rotation steps, each row followed by its count of steps
The counts run from 0 to 933.
[  7  23  18  -6  40   2 -24 -12 -25  -3   8 -11   8 -10 -17   6  46  61
  -8  13 -36 -29   8  17 -19   6   6 -11 -37   7 -47   3   5 -23  21 -21
   1 -10  -5   0  -2  10  -3   0 -11  55  -9 -14   6  -3   2 -10 -16  18
  -7] | 125
[  1  13 -10  -2   9 -18  25  -9 -20  11  -5 -45  32 -25   0   0  16  35
 -15  19   7 -11   8 -24 -15  -1  10   3 -30  31 -41  17  41  -9  46 -17
  19 -16   7   3 -14   4  -8 -24  22  20  18 -34  10 -26  10  12   6  16
  24] | 95
[ 16  16  10   1  36   3 -14  -8   1  -8   6 -23  18 -16 -20  10  44  38
   5   8   0 -27  14   1 -18   8  11 -20 -52  35 -22  24  28 -12  51 -15
  -8  11   5 -12   1   3  -4  10 -11  26  -9 -36  11 -30  -8 -11 -25  19
   2] | 274
[ 15  12   2   1  19 -13 -16   5  21  -2   4 -47   4 -12 -22  19   8  25
  16  11  -8 -27  46  -9 -36   7  20 -38  -8  20  -8  19   1   8  55 -29
 -16 -26  -6   6  -6  -2 -17 -16  10  24  -6 -34  18 -31 -10  25  -6  -8
   0] | 748
[ 14   5   4  14  33  -5   9 -53 -33   1   0 -16  -4 -26  -5  -2   0  14
  26  14 -40  -2  33  14 -14   2 -13  22 -16   5 -11  11  32  -4  46 -10
  14 -17 -22  18  -2  25  -7  -2  17  51 -13 -13  -8 -20  11  -5 -18  26
  40] | 721
[-18  16  -1 -17  32  12  12 -18 -27   4  13 -19  14   7  -3   2  13  38
  -6   6  -7 -27  43  37 -36 -19  -2   8 -25  -3 -36  34  34 -21  44  -8
  13 -10 -13  15  13  26  -6   6   0  23  14 -20 -23 -23 -14   0  19   8
  17] | 629
[ 10   5   6  26  29 -11   2   4  36  -7  39 -33  13   6 -12   3  -7  16
  -2  16  -2 -35  52 -12 -32 -21   6  16 -19  10 -32  23 -11 -10  48   9
 -10  -4  -3   6  -1  13   0 -22  19  30   8 -16  30 -28   5  24  -5 -29
  24] | 456
[  3   8 -14  14  23 -19   6  -3   0 -18 -11 -27  17 -34   0   2  15  26
   1  10   2 -21  19  -3 -47  -2  12   7 -31  20 -24  25  30   3  70  -3
  39   6 -19 -17  -9  10   3 -20  21  28  -5 -29  19 -26   8   6   2  -1
  -3] | 176
[  5  -8  12 -10  32   0  22 -34 -46  -8   8 -24  13 -10   5 -11  34  36
  -9   6  -3 -30  10   0  -9  -2  -5  11 -32   6 -53  21  21 -10  38 -21
  30 -19 -11  13  -3   8  12 -14  11  27  34 -17   8  -7   4 -17 -36  26
  17] | 790
[  8   1   1  -4  17  -9  16  -5 -25  10  -2 -57  29 -21 -13  24  18  26
  -3  23  -8  -4  10  -6 -20  11  16 -21 -11  42 -17   9  14 -27  50 -16
 -15 -22 -16 -21 -11  -1 -10 -17  15  38   3 -27   6  -3   0   3 -12  36
  30] | 659
[ 16  19  -7  -2  18 -18   1  -7  18  -6  24 -16  -6  -7   2  11   6  39
 -26   9  10 -35  35 -14 -27   9   7  -1 -38  12 -21  53   5   2  45   7
  -7   6   6  15  -3   9   5   7  19  36 -11 -36   8 -44  -8  17 -13 -34
  -8] | 762
[ -5   8   5   1  24 -16 -16 -28  19  -2   8 -24   3   5 -25  25  29  31
   8   2   1 -26  48  -1 -16   9   0 -21 -23 -22 -15  54 -25 -17  37  -8
 -15   1 -11  21  -6  17   5  15   1  54   1 -22  -2 -21 -16  15 -10 -16
  -4] | 50
[ -4 -14 -12  -5  20  -9  -9 -20  -7  37  18 -42  -2  -3 -23 -13   6  31
 -13  14 -12 -25  10  -4 -20  21 -22   3 -35 -12 -15  19  13 -14  53 -37
   5   2 -25  -6   7   3  -7 -22  -7  21  33 -50 -38  -7 -13   7 -15   2
  12] | 489
[-22   9  -2  26  30 -24 -26 -31   7  19   5 -27  -4  -2 -18  -7  29  35
  11   9  -9 -35  26 -10   7  18 -22   8 -27 -37 -35   8  15  -5  47 -28
  24  -7 -11  21  -4   0 -20 -11 -12  21  28 -35  -9 -18  -1   6  -8 -13
  -4] | 408
[ -2   0   1 -10   9 -13  13 -28 -23  11 -20 -40  38  -9 -27   8  34  27
   1  24 -17   3  25 -17 -15  -5  16 -22 -24  14 -47   4   7 -15  30 -36
  12 -35 -19  12  -8  19   4  -8   2  41  14 -23 -18 -21  -2   5   7  24
  30] | 808
[ 24  17  21  -8  33   7  -6 -26   3  20  32 -11 -11   0 -25 -10   5  54
  26  10 -47 -28  29  10 -10 -17  -3  -2 -25  11 -20  13   9 -12  34 -16
 -27  -6   6  21   6  23  -4 -12   3  54  -3  -3   8  -6   1   4 -27  10
  13] | 135
[ -7   2 -19  12  20 -28 -19  -2  23  12  -2 -49   5 -17 -18   5   9  32
   9   7   3 -23  27  -9 -32  18  -2 -14 -18  -5  -7  22   9   1  78 -29
  11  -4 -28 -11  -8  -7 -19 -24   6   7  13 -40  -1 -14  -8  21   1 -12
  -8] | 181
[ -9  18   8   5   7 -12   7 -17   9  30  -1 -35  13  20 -33  11  19  32
   8  28 -23 -22  40 -21 -15 -16  17 -44 -21  10 -39  11 -15  -1  41 -16
  -9 -34 -18  24  -3  18  -1 -10  21  45 -13 -10  -8   3 -21  12  -6   5
   5] | 519
[  6   8   4  21  29 -13   0   7  38   0  43 -41   8  11 -12   6 -12  16
  -2  19 -10 -36  51  -4 -25 -15   3  13 -11   7 -29  20  -5 -15  54   7
 -14  -8  -5   3   0   7 -11 -24  15  23  14 -20  29 -26   1  32   0 -31
  21] | 457
[-14  30   3  15  45  -9  -9 -17  -7  -1  20 -13   4  -6  12   1  30  61
 -32   8  -5 -32  14   3 -16   5  -6  13 -42 -11 -45  22 -10 -11  25  -5
  32  -6   5   7 -21   4  -6 -16  17  53  -7  -7  21   7   1 -10 -15 -13
 -13] | 693
[ -6  19 -16   0  19 -13   8 -10   0  23  13 -37  -4  -2   0  -4  -4  42
 -26  26   9 -26  34 -17 -20   8  -2  -7 -27   0 -25   9  11  11  32 -39
  21 -40  12  19 -23  -1 -30 -33  18  13  14 -42 -14 -22 -13  10  -7 -24
  14] | 391
[  1  14 -15   8  24 -12   5   4 -17  -9  -4 -38  16 -34   5   5   6  30
   4  14  -6 -20  22  17 -53  -6  13   5 -18  29 -18  17  36  -4  64 -10
  32 -13 -22 -15  -3   1 -16 -29  25  20  -2 -22  13 -18  14  15  12  14
   7] | 174
[-16  19 -17  17  24 -20   0 -16  -6  14   2 -38   9  -8  -6  20   0  18
  16  20 -13 -11  44  14  -8   7  -3  24   7 -18 -15   4  35 -26  53  -3
  -2 -19 -13  19  -7  12 -37 -10   2  31  14 -34  -8 -29   5  27  24 -17
  28] | 250
[  0   8   5   4  12 -21 -12 -12 -36  19  -6 -47  15 -29 -16  -2  24  34
   0  14 -29 -16  14 -15 -29   3   5 -17 -15  16 -41  11  10  -1  37 -36
  33 -29 -27  -5  -3  -7  -5 -25  27  32  -2 -13   9   1  21  22   4  32
   5] | 887
[  5   6 -16  16   4 -36  14 -22  10   9  -2 -34  25 -25 -11  -4  10  27
 -13  25   5  -7   9 -45   2   4   0  14 -40  13 -41  18  23  -6  59   2
  18   7  -1  12 -13  11   7 -14  18  30  14 -40   4 -34  10  19   1 -18
  17] | 98
[ 15  18  -4  -6  16 -11   0  -8 -18  -5  -8 -21  16 -21 -16  24  17  31
   8  33 -46 -11  27  13 -25  -3  27   1  -7  14 -32 -24  25 -23  39  -3
  -9 -29 -12  10  -9  25 -15 -10  -4  65 -13 -23  -4 -28   8  11   6   0
  20] | 819
[  3  10 -10   2  17 -18  16 -32   6   2  -8 -23  21 -22  -8  -1   1  28
  16  15   8  -1  42  -9 -24 -20  -2  13 -24  -2 -17  22  21  -8  31 -21
  22 -20  15  33 -20  37 -11 -25  12  46  22 -27  -4 -46   8  11   5 -20
  33] | 245
[ -3  -9   4  -5   2 -12  23 -36 -11  33   7 -42   5   4 -28 -19  10  24
  21  17 -27 -27  23 -18   6 -10 -11  -5 -15  -3 -38   9  28  -4  58 -24
   0 -17 -18  25   9   9  -1 -21  10  17  41 -25 -10 -10  -3  15 -17  13
  20] | 797
[-20   6   3  26  31  -6 -10 -30 -17   6 -15 -38  18   6 -24  13  19  -2
  13  21 -22 -16  52   3 -27  -5   0 -19 -25   7 -31   9  20   2  48 -17
  23 -26 -36  -1   4  11  -6   8  12  19 -17 -20 -17 -21 -11   3   4  30
  32] | 727
[ -1  18   1  14  27 -19   4 -22   0   9  17 -35   6   1  -7  29  -1  29
  -2  26 -27  -5  41  -1  -3   6   4   3   4 -11 -19   9 -31 -25  24   0
 -17 -34 -12  22 -26  15 -16 -13  28  79 -12  -2   9   7   1  15  -7 -17
  24] | 526
[  7  19   1  17  52   0  14 -21  -8   8  44 -22   5 -10  17  11  -4  41
 -20  11  -6 -12  19  16  -4  11 -20  32 -32  16 -10  40  14 -26  47  16
 -15  13   0  -7 -13   8 -14   0  28  45 -11 -11  21  -1  -2  -4 -16   1
  28] | 852
[ -1  27  -1  -4  17  -7  -6  18 -21  13  23 -49   3 -14   3  33  10  33
 -26   9  -2 -32  38   4 -37  15  12 -17  -9  24 -20  49   9 -18  32 -11
 -19 -18   0  -3   0 -11 -17   0  25  30 -11 -21  13 -19   6  32  11   2
  -1] | 757
[ -4  24  -9  20  35  -2   3 -14  13   1   4 -16  -3 -12   0  -8   6  40
  21   5  12 -31  38  14 -33 -21  -7  11 -41   8  -1  33  44  -1  52  -8
  24   8  18   5  -6  20 -16 -25  10  24   2 -31   4 -31  -1  -3 -18  -4
   8] | 552
[ -1  13 -21   0  10 -29  -5 -15   5  28   3 -44   5 -16 -19   3   4  35
  -5  29 -18 -16  15 -26   6  23  -1   0 -13  -2 -34 -14  25 -11  65 -22
  -4 -21 -14  13  -9  -6 -28 -14   0  14  18 -48 -13 -24  -5  25  15 -18
  11] | 102
[ -5   9  -2 -17  32   9  14 -27 -11 -12   3  -6  15   5  -9  -8  13  34
   2   6   3 -25  35  30 -36 -23   1  10 -43   1 -30  30  32 -12  46 -10
  19  -5 -12  16   7  35   5   1  -4  30  15 -26 -19 -34 -15 -12  -1  -4
  20] | 631
[ 22   5  15   6  19 -21 -12 -16  14   3  33 -25  -5 -13 -14  -1   9  32
  -5   9 -30 -35  34 -25  -8   1   3  11  -6 -10 -42  20 -21  -9  24 -12
  -6 -22   4  27  -2   6   6 -20  17  55  13  -9  32 -18  21  33 -17 -33
   3] | 604
[ -5  13 -12  11  24  -9   5   8 -21   1  -1 -46  13 -32   7   8  -1  27
   2  13 -15 -18  27  18 -48  -3   7  11 -11  20 -17  10  37  -7  67 -11
  25 -18 -25 -18  -3  -1 -22 -29  24  18   0 -23  10 -13  13  16  17  16
  11] | 173
[ 33  11 -13 -12  11 -15   8   1   4  11  10 -34   0 -20 -14  16  -2  34
  -9  36 -31 -13  13 -17 -18  19  21 -17 -19  33 -18 -19   8  -2  57 -13
 -23 -32  -5   0 -16   5 -17 -23  10  46 -16 -38  -4 -18  -9   8 -19 -16
  13] | 670
[ 19   9   2 -14  32  -8   4 -18   3   0  21 -19  -4  -6  -4 -26  -6  51
   0  18 -32 -26  26  -1 -27  -9   0   8 -17  -4 -47 -19  -1  12  48 -32
  21 -43 -17  17  -6  10 -16 -39  12  24  21 -15  11 -11  -3   9  -7 -20
  10] | 313
